Named moves, each a turn or a mirror, and the order they were made in; the first pair answered
z247 (before => after):
[-20, -15,  19, -13,   0,   0,   8,  19, -19, -15, -17,   4,  11,  -9,   4,
 -21, -33,  -3,  28, -39] => [ -8, -26, -16,   6,   7, -12, -13,  32,   2, -19, -19,  -8,  20, -16,   6,
 -28, -15,   4,   8, -43]
[  0, -44,  22,   8,   1,   5,  29, -15,  11, -14,  21, -35,  -2,  12,  -7,
 -28, -10,  17,  14, -13] => [  3, -45,  16,  11,  -2,   2,  23, -12,  17,  -7,  20, -32,   1,  10,  -7,
 -28,  -5,  12,   5, -11]
[  1, -21,  24,   0,  15,   9,  -7,  -2, -15,  -9,  20,  11,  -4,   4, -24,
 -11, -13,   3,  39, -21] => [ 14, -34,  -6,  18,  20,  -5, -25,  11,   1, -17,  16,  -1,   2,   2, -24,
 -18,  -1,   6,  19, -21]
z929 (before => after):
[  5, -23,  -6,  28,  24, -17, -26,  21, -12, -19, -10, -26, -51,  13,  19,
 -29, -10,  15,  -3, -26] => [  3,  -6,  -9,  30,  33, -19, -38,  18,   0,  -2, -39, -12, -36,   1,  26,
 -12,  10,   4, -14, -21]
[ 24,  -5,  -7,  -2,  -6,  27,   3,  -2,   9,  -6,  35, -14, -30,   9, -15,
  -1,   2,  18, -18,  22] => [ 19,  16, -16,   2,   5,  20, -18,  -8,  24,  10,   1,  -4, -11,  -2,  -1,
  15,  22,   7, -26,  27]
[ -2, -10,  15,   1, -28,  -6,   4,   0, -10,   5,  13,  11, -13,   0,   8,
   3, -23,  11,   7, -15] => [ 12, -17,  -4,  10, -24,  -7,  -4,  -3,  -2,  -4,  18,   6, -17,   2,  14,
   0, -10,  18,  -8,  -8]
z331 (before => after):
[ 12,  33, -24, -16,  10,  -2,  21, -43, -25,  44, -27,   3, -17,   1, -12,
  22, -16,   8, -37,  40] => [  7,  22,  -6, -24,   0,   4,  38, -46, -40,  33,  -1,   0, -23,   7, -14,
  17, -37,  15, -15,  33]
[ -3,  -4,   5,  -6,   0,   8,  -7,   1, -13, -10,   5,  -7,  -8,  14,  -1,
  -4, -23,   2,  19,  -9] => [  5, -12, -12,   0,  -1,   0, -20,   4,  -4, -14,   4,  -9, -13,  14,  -7,
 -12, -17,  10,   8,  -7]
[  3, -16,  -1,  -4,  -8,   2,  24, -11,  -1,  -2,  18, -30, -27,  15, -24,
 -11, -50,  26, -11,  14] => [ 14, -19, -34,   7,   2,  -9,   2,  -3,  20,  -3,   0, -34, -26,  11, -22,
 -12, -29,  22, -33,  19]
[-53,  33,  33, -17,  24,   0,   3,  -6, -25,  -4, -19,  34,  29, -22,  14,
  39, -16, -40,  30,  11] => [-47,  -9,  33, -20,  12,   3,  15,   8, -40, -29,  29,   4,  17,  -4,   4,
  10, -60, -21,  50,  -5]
Now pairs of rows:
(2 to 3 moves a pair)
[ 15,  17, -84,  37,   1,  -1, -29, -38,   6,  37,  21, -25,  -6,   6,  -2,
  29,  50,   0, -44,  74] => [ 20,   2, -83,  39,  -5,   1, -24, -34,   2,  23,  40, -33, -15,  13,  -5,
  14,  32,   4, -44,  75]
z247 z929 z247
[ 19, -11, -29,   9,  10, -12,   0,   3,  23,  -1,   0, -22,  13,   3,  -2,
 -10,   9,  20, -33,  -3] => [ 10, -27, -11,   4,   6,  -1,  20,  -5,   0, -10,  24, -26,  -2,  15,  -7,
 -20, -14,  22, -14, -11]
z247 z331 z247
[-40, -15,  12,  -8,  11, -29, -12,  25,   9, -16, -15,  -9,  27,  -7,  -7,
 -18, -15,  -3,  23, -45] => [-49,   9,  29, -21,   7, -17,  -3,  11,   0,  -6, -26,   6,  29,  -9,  -5,
  -2, -12, -11,  28, -39]
z331 z331 z247
[  8, -33,  22, -21, -42,  11,  23,  28, -17, -25,  66, -54, -18,  30,  -6,
 -11, -56, -11,   7,  -2] => [  9,  -5,  42, -32, -47,  25,  31,  12, -30, -16,  56, -33, -22,  32,   0,
   4, -51, -21,   8,  13]
z331 z247
[ 18, -15, -42,  20,   7,   6, -26,  13,  15,  -2,  -7, -34,  18,   7, -16,
  -7,  46,   8,  -9,  23] => [ -3,  37,   9,  -1,  -8,  23,   2,  -4, -12,  27, -30,  -5,  24,   5, -12,
  27,  42, -14,  11,  33]
z331 z247
